In the rows, 128 means zero.
One hidden turn or mirror swaps the rows below in pairs. Which row is each named row swapped with?
k379: [124 148 145 127 104  99 104 112 108  85 168 140 140 145 134 113 111 149
 140  89 109 128 148 102 118 131 127 123 150  93 122 105 173 106 114 113
 132 140 138 115 120  98 127 123 104 120 168 116 123 112 124 106 109 116
 121 119 135 115  93 143 140 120 130 112 138 120 115 110 120 158 164 137
 160 109 104 128 116 153 122 135 122 139 133 134]
k302: [157 121 123 100 129 110  92 126 125 139 146 148 133 115 128 123 116 113
 118 132 124 148  98 145 114 168 144 167 131 121 128  96 137 116  94 130
 145 102 127 129 132 119 129 101 124 149 131 173  87 155 123 122 134 161
 119 132 117 106 116 117 136 135 143 149 136 114 101 123 150 127 154 110
 138 126 147 145 131 117 171 139 106 104 116 137]
k923: [102 187 130 111 158 112 121 107 137 103 124 149 124 159 131 144 121 141
 145 163 126 147  87 125 123 155  97 148 128 120 109 125 151 141 127 123
 142 120 150 119 107 111 171 112 118 140 154 104 123 134 137 126 127 135
 135 121 127 135 106 146 135 116 129 158 134 144  97 112 151 160 150 115
 125 127 101 106 170 142 125 161 148 164 137 140]
k450: [ 91 152 117  96 144 135 100 135 113  84 128 148 129 115 137 112 128 125
 121 104 141 156 117 148 122 136 132 127 147 116 130 102 135 141 107 161
 137 138 118  82 146 107 135 144 140 118 159 146 147 129 142  76 111 117
 143 137 108 118 135 148  97 100 120 134 110 137 144 114 142 121 139 131
 129 144 139  94 152 161  94 112 124 122 112 151]
k979: [116 106 129 107 130 104 117 136 147 118  86 102 133 157 119 138 105 131
 142 141 161 137 113 152 122  90 127 136 149 128 104 117 149 129 116 137
  99 122 156  84 145 125  81 130 145 151 105  93 154 107 139  92 128  99
 100 123 118 115 126 152 131 113 122  99 137 118 139 118 118 113 144 122
 144 137 124 114 128 130 118 103 152 107 122 118]
k547: [ 98 152 135  79 132 113 154 108 130 134 120 121 127 103 134 142 130 145
 147 120 128 144 125 178 138 177 100 121 158 114 129 117 139 138 137 148
  91 117 156 107 123 142 150 132 144 148 140 153 139 118 122 149 112 141
 119 115 129 104 115 100 107 135 158 134 135 143 126 109 111 133 134 115
 143 128 143  96 157 110 143 128 139 163 109 117]
k285: [149  95 135 107 108 139 120 122 140 120 104 117 141 153 122 125 129 115
 129 138 148 131 116 171 132  99 130 142 160 115 111  94 109 119 102 152
 114  85  90 158 145 163 131 120 158 164 139 126 119 117 112 109 163 133
 114 134 120  83 141 154 107 144 133 132 111 146 105 104 130 109 127 147
 153 124 103 147 111 135 132 138 146 101 104  81]
k705: [100 143 138 118 161  93 145 121 130 109 118 115 114 132  97 175 114 157
 148 134 127 150 136 121 120 153 138 134 131 117 132 118 145 143 137 130
 158 124 164  85 121 117 117 133 129 116 116 108  93 125 144 112 122 120
 107 113 111 157  99 119 144 117 138 141 129 105 116 111 121 140 168 108
 134 127 131  99 179 104 144 125 139 120 146 162]
k335: [142  97 130 124 117 152 129 141 136 113 139 149 131 110 128 121 140 136
 150 134 108 118 116 133 100  97 124 145 162 129 112  93 103 141 123 126
 125  84 100 105 105 136 130 145 132 146 101 114  97 126 130 126 162 125
 117 159 119 117 138 156 128 145 147 121 121 130 123 124 132 114 141 138
 128 124 124 143 140 131 122 128 136  96  89  86]
k449: [129 122 179  96 120 136 108 129 138 107  86  92 162 133 112 134 151 126
 139 182 151 123 138 129 120 116 125 149 159 117 131  91 136 132  96 133
 125 134 126  88 162 125  96 115 131 117 153 109 127 124 127  73 149 107
 113 138 104 123 122 147 116  88 125 128 155 115 133 127 136 133 133 139
 152 110  97 126 143 121 113  83 142 108 122 122]
k920: [139 132 128 104 133  97 112 127 131 144 145 126 126 102 129 128 117 124
 142 128 110 147 104 134 120 184 134 159 130 120 131 101 138 118  94 136
 133 113 141 118 127 116 141 104 117 140 121 175  90 151 124 133 133 150
 118 126 119 123 109 109 141 134 159 151 148 100  97 113 135 144 160  93
 136 122 152 143 153 112 165 140 114 116 127 147]
k461: [111 124 120  96 133 140 146 123 136 143 118  79  84 173 118 161 109 164
 149 121 134 147 131 143 151 134 105 145 128 110 121 134 125 115 110 168
 134 147 126 109 135 137 140 139 161 162 129  90 124 112 125 100 160 114
 126  75 115 152 107 118 112 164 134 117 121 114 114  95 126 140 132 137
 112 131  91 133 109 105 139 150 159 124 121 133]
k866: [156 110 138 117 143 131 106 122 128  91 121 130 128 134 109 108 117 118
 132 130 134 136 126 119 102  93 151 158 139 107 137 111 139  96 100 108
 156 124  88  92 133 120  89 124 120 114 132 107 101 138 138 108 133 116
 125 130 110 146 120 176 156 121 112 128 144 109 117 123 157 118 163 120
 124 121 103 133 129 139 127 115 121  70 137 150]
k307: [125 176 119  93 147 141 107  84 109 123 146 100 132 155 126 139 144 154
 150 106 107 155 140 124 142 147 136 141 157 100 117 114 125 148 122 159
 128 139 134 112 124 146 168 119 134 106 159  96 114 137 137 106 156 123
 156 127 116 140  87 115 121 144 140 146 142 125 104 111 117 167 137 136
 126 119  96 135 109 117 121 168 104 121 143 157]
k150: [138 136 135 122 105 134  95 115 116 102 142 130 154 118 133 111 141 133
 115 136 121 162 131 122 140 125 126 149 133 127 147  89 147 124  96  98
 148 122 122  68 123  98 123 140 133 116 150 130 112 110 104  81 108 117
 129 128 135 129 131 158 139  92 147 146 115 134 109 108 137 131 165 148
 163 102 113 109 162 165 116  97 145 143 117 130]
k123: [105 153 137 100 142 128 127  99 130 107  61 109 134 107 136 134 135 114
 160 147 146 135 135 140 143 170 114 143 125 118 121 124 140 124 113 139
 118 114  94 105 147 113 123 121 148 131 119 126 152 118  89  79 135 140
 117 133 121 138 131  97 123 125 172 157 140 122 143  76 138 120 139 117
 149 128 127 124 177 132 100 129 138 142 109 156]
k794: [142 113 127  91 117 128 112 108 136 136  99 120 131 151 128 135 118 101
 117 142 159 139 115 181 136 141 135 146 148 105 116 108 121 113 107 161
 117  97  90 161 159 157 131 104 165 165 148 156 127 130 106 112 150 152
 122 119 119  78 133 119 103 143 133 141 111 145 108 103 143 109 120 135
 156 127 121 137 109 132 158 146 137 109 108 105]
k329: [101 105 155 106 134 133 140 139 125  77  95 102 118 166 117 147 107 119
 143 158 152 117  89 121 113 140 101 158 150 120 126 112 117 150 127 147
 143 135  89 118 139 124 126 126 138 122 145  94 125 105 109 129 151 118
 150 150 119 127 136 177 126 144  98 137 124 136 107 112 150 139 153 126
 118 109 102 125 134 144 124 108 184 120 114 101]
k703: [128 104 132 134 105 108 153 126 159 134 104  96 137 156  90 160 123 164
 153 137 133 107 144 114 144 127 112 144 143 101 122 115 143 107 129 128
 115 108 113 143 119 144 133 141 112 151 139  85 101 113 114 124 155 111
 128 111 118 125  94 132 144 151 148 152 157 101  94 100 118 143 135 123
 133  91  86 158 133  94 135 151 134 119 132 123]
k364: [120 149 130  85 140 105 116 128 120 136 145 135 131 101 132 129 121 127
 133 121 111 159 101 149 124 186 132 158 133 124 130 102 138 125  93 142
 133 119 156 115 131 113 139 107 125 146 131 182 108 146 125 126 120 155
 126 125 116 115 106 107 131 131 160 148 144 116 106 112 137 141 155  98
 128 128 157 134 155 111 157 137 104 128 123 152]
k971: [ 92 133 155 124 130 140 154 139 128 104 101 126 112 153 133 170 120 151
 159 143 133 107 157 109 113 115 135 126 132  83 106 130 126 114 109 156
 146 155 107 127 155 131 100 123 171 142 140 119 146 121 124  70 148 118
 133 119 115 128 113 105  93 132 141 119 112 106 144  76 137 126 132 132
 127 112  96 132 140 128 126 125 153 121 123 133]
k444: [148  97 115 130 132 124 108 128 116 116 152 120 134 151 122 129  99 148
 125  89 138 151 124 137 106 112 122 133 145 123 124  81 138 129 127 111
 128 105 146 130 112 145 147 118 116 133 158  71  89 112 132 126 138 114
 131 125 122 126 119 162 132 139 105 123 112 143 129 124 118 144 151 115
 128 135 100 131  89  80 115 131 136 108 107 136]
k714: [135 119 134 126 126 171 155  93 122  78 104 130 136 147 129 115 127 128
 129 115 134 129 132 138 142 111  98 153 169 115 137 143 123 117 121 144
 109 103  81 121 140 114 141 144 133 132 165  78 136 108 104  93 151 111
 148 124 132 122 125 171 123 131 125 130 129 144 134 105 126 124 142 167
 140 132  90  97 117 147  97 126 139 134 110 106]
k109: [133 149  88 144 141 143 140 109 106 119 132 128 144 129 144 132 138 158
 128  93  98 152 125 111 152 140 130 162 143 115 118 135 127 131 116 127
 102 123 114 108 110 135 140 130 149 114 139 115 133 128 103 116 134 119
 184 150 149 129  97 115 133 143 162 165 132 119 100  78 102 149 174 112
 127 111 126 118 125 128 125 142 109 148 129 147]
k706: [141 107 128 106 111 140 118 108 140 123 111 122 137 154 138 123 120 104
 125 138 155 141 117 182 128 111 133 132 161 108 118 103 112 116 105 163
 108  93  96 150 157 160 138 115 164 164 150 137 129 121 117 106 154 134
 127 126 122  82 153 149  96 132 126 135  99 150 120 108 135 108 115 140
 157 134 109 129 112 142 128 136 154 106 103  91]
k990: [119 163 125  97 156 119 154  69 131 116  93 109 126 155 122 144 122 134
 128 124 152 152 148 166 153 141 134 133 140  84 141 153 143  92 123 139
 118 145 106 127 148 162 131 117 163 128 176 123 141 128 120 121 118 132
 149  89 124 126 101 114 116 128 132 159 136 139 113  84 134 133 137 117
 138 117  94  97 129 121 135 150 129 135 149 164]

k547 pairs with k335
k285 pairs with k364
k449 pairs with k307
k705 pairs with k714
k444 pairs with k123

One hidden turn or mirror swaps the rows below in pairs. Which row is each named row swapped with?
k246: [107 141 155 110 127  96 144 134 119  94 148 144 185 104 121 112 115 161
 124 112 132 157 120]
k635: [113 127 121 115 128 127 146  93 128 107 162 109 164 147 115 111 145 131
 106 149 130 157 118]
k325: [106 108 139 153 126 100 123 115 126 116 120 140 156 152 157  91 152 154
 102 135  93 129 107]
k448: [112 150 133  98 150 158 133 117 126 128 113 166 152 142 135 120 130 138
 118 132 127 155 120]
k575: [138 145 147 137 116  90 148 120 150 141 138 129 119 151 130 125 125 157
 114 153 144 156 136]
k356: [104 124 139 100 107 141 168 106 123 113 136 112 136 132 135 105 114 123
 110 148  75 132  95]
k526: [110 160 115 141 147 114 107 103 134  88 128 137 132 141 117 114 149 135
 118 138 142 137 117]
k972: [118 129 125 111 113 112 135 163 111 121 131 140 179  76 144 101 134 111
 136 107 124 133 131]
k115: [111 152 124 150 117 107 100 131 130  90 142 129 124 105 109 112 138 134
 117 130 140  99 131]
k630: [137 122 139 117 110 166 123 153 121 147 140 155 141 124 149 122 133 150
 115 134 118 117 135]
k180: [137 161 131 115 119 124 155 123 139 148 128 114 116 145 104 116 128 113
 129 161 131 142 132]
k514: [100 118 127 128 113  74 165 132 133 134 115 160 138  83 152 121 103 130
 120 112  88 134 101]
k474: [112 108 109 160 117  98 112 137 120 120 123 143 153 107 166  94 163 124
 116 119  94 120 121]
k277: [ 98 141 135 116 100 131 153 117 124 115 145 121 130  82  97 108 107 117
 120 128  74 122 131]
k900: [127 119 135 150  96  66 144 145 145 141 138 152 120  93 157 131 110 154
 114 121 120 131 134]
k98: [110 130 130 121 114  70 179 129 138 144 110 155 113  96 135 129 106 123
 126 129  98 137 113]
k44: [134 150 132 115 114  94 177 128 138 157 117 125 107 133 116 121 124 111
 130 157 119 140 127]
k571: [101  99 101 137 106 130 126 119 128 121 158 157 146  77 138 125 129 128
  99 110  98 117 131]

k98 pairs with k44
k448 pairs with k972
k356 pairs with k277

One hidden turn or mirror swaps the rows below in pairs. Which row is each named row swapped with?
k880: [116  98 105 139 126  75 118 118 142 135 118 130 123 126 107 127 120 118
 140 139 109 143 112 115 190 114  90 111 120 141 143 146 146 157 109 105
 147 145 128 124 147  87]
k443: [116 105 101  90 125  94 117 139 120 123 107 123 145 120 141 139 117 125
 120 132 148 153 127 123 140 120 175 108 119 147 149 173 118  80 108 109
 138 143 129 121  75 129]
k75: [125 116 128 133 125 118 140  86 115 136 141 149 142 144 128 134 101 109
  89 100 139 164 130 106 151 140  88 124 110 145 174 129 117 117 128 138
 172 140 157 118  92 124]
k2: [117 104 136 132 126 104 123 127 147 133 107 120 138 129 137 135 137 123
 135 144 157 136 148 101  88 125 147  89 119 150 144 116 137 122 117 137
 146 140 132 135 193  94]
k733: [ 98 107  88 148 139 130 116 118 114 120 155 147 140 127 136 133 119 122
 131 156 108 149 136 133 138 106 155 152 137 138 163 127 102 127 116  75
 140 173 168 114  97 121]
k89: [106  96 109 127 132 141 106 113 123 131 125 135 132 157 118 136 152 115
 137 108 111 155 126 138  82 102 170 136 129 164 154 107 107 120 136 100
 180 141 120 127 115  91]
k596: [111 103 127 126 118 148 133 115 102 135 108 120 137 145 141 151  90 123
 148 114 156 143 127 131 130 126 152 137 127 153 138 169 137 129 106 108
 110 149 136 128 119 185]
k716: [127 122 135 120 123 115 130 125 120 132  89 126  83 126 119 151 117 127
 159 137 140 126 138 148 150 112 144 128 149 140 139 132 141 168 132 125
 138 146  94 123 138 142]
k435: [ 95  95 101 172  91 136 123  97 130 140 140 118 177 150 113 145 112 128
 148 120 136 129 132 105 139 123 115  91 100 164 163 162 137 127 102 109
 159 128 136 144 108 127]
k646: [125 107 132 138 127  64 131  95 141 136 120 132 134 136 132 152 124 117
 117  95 106 165 140 131 123 136  81 117 124 139 170 117 133 122 131 147
 184 138 122 123 116 123]
k543: [122 110 133  99 128 109 102 103 117 144 125 142 102 166 129 151 160 138
 172 116 136 133 146 116 157 119 154 111 152 145 126 128  97 104 110 130
 172 148 120 136 140 112]
k609: [149  74 138 132 147 114 117 126 163 107 103 105 134 135 132 118 105  92
 119 135  94 140 148 140 118 104 115 134 146 139 134 159 145 151 112  93
 131 153 162 128 137 126]
k576: [115 116 145 140 111 187 133 127 127 130 129 124 132 150 133 133 102 125
 128 142 118 137 177 125 103  95 121 105 124 147 136 148 130 167 106 123
 176 143 142 126 121 110]
k522: [135 130 142 118 141  96 147 135 142  92 136 135 126 136 137 142 119 106
 117 153 131 169 144  81 128 123 158 125 109 112 132 142 124  94  99 120
 135 159 157 135 136 102]

k733 pairs with k2
k89 pairs with k522
k716 pairs with k596

One hidden turn or mirror swaps the rows below in pairs. Which row is each named row swapped with?
k874: [111 128  78 111 147 159 119 149  96 146  95 150 129 132 169  98 138 102
 186 102 116 118 174 145 137 121 114 171]
k235: [119 122 170 149  99 127 112 121 107 140 131 165 122 129 141 142 117  99
 139 129 129 110 157 105 166 136  88 194]
k973: [116 127  91 100 153 175 129 135 109 156 112 157 125 121 189  89 152 129
 181 102 127 105 162 145 148 135 109 163]
k403: [128 120 180 126 113 122 116 135 106 149 129 156 129 116 151 158 129  97
 132 130 113  99 151 128 173 141  97 182]
k341: [109 140 109 134 125 123 117 148  93 119 102 155 133 134 145 113 127  74
 186 102 130 151 181 124 143 108 119 196]
k243: [111 133  80 106 148 170 129 132 105 142 104 158 125 123 184  84 144 109
 181  98 125 125 173 140 144 127 114 179]
k865: [122 152 115 108 145 127 177 123 125 150 172 154 146 112 158 118 174 129
 168  77 139 101 139 143 157 144  71 177]
k50: [119 121 183 149 112 101 125 135 120 155 135 150 123 120 151 145 125  92
 141 125 126 123 155 108 175 130  97 186]
k656: [139 126 172 129 115 107 122 143 124 154 131 158 105 109 151 143 138 120
 136 123 123 123 159 119 182 158  94 172]
k768: [119 154 124 103 144 122 163 107 121 166 185 159 166 104 162 107 169 122
 165  88 144 115 153 133 170 136  93 160]
k781: [117 148 106 130 160 148 158 110 128 151 154 164 173 125 173 109 174 146
 171  89 132 103 156 129 134 137  97 161]
k487: [103 143 137 147 119 101 119 140  97 122 124 153 147 133 134 141 124  68
 174 105 123 147 180 117 151 113 107 198]
k893: [108 135  78 107 156 164 136 135 106 143  98 156 131 121 188  99 145 111
 175 108 113 127 176 143 136 125 115 181]
k332: [111 131 118 145 121 125 107 153  92 118 112 153 135 149 141 128 126  66
 187  95 130 138 183 118 152 119 114 195]
k482: [112 134 127 115 142 119 159 127 135 155 171 151 161 124 163 122 165 155
 169  66 126 130 170 130 167 140  89 150]
k391: [105 137 119 117 153 137 158 132 133 161 157 157 162 124 188 102 178 147
 170  88 141 101 160 134 157 137  88 148]
k460: [117 141 132 112 148 141 158 111 128 135 166 162 174 123 175 107 180 140
 180  73 147 119 155 132 159 129 105 164]
k211: [110 141 115 145 127 118 108 151  91 125 111 151 140 139 138 134 125  61
 177  99 116 136 184 124 145 117 110 194]
k406: [135 133 166 119 113 113 124 127 104 173 158 153 123 106 139 140 130  85
 141 123 132  99 145 126 187 146  91 171]
k319: [134 132 163 129 109 113 142 128 112 151 152 150 105 113 134 144 130  93
 148 106 128 105 129 126 176 146  75 198]

k768 pairs with k406
k893 pairs with k332
k403 pairs with k460
k482 pairs with k656
k341 pairs with k874

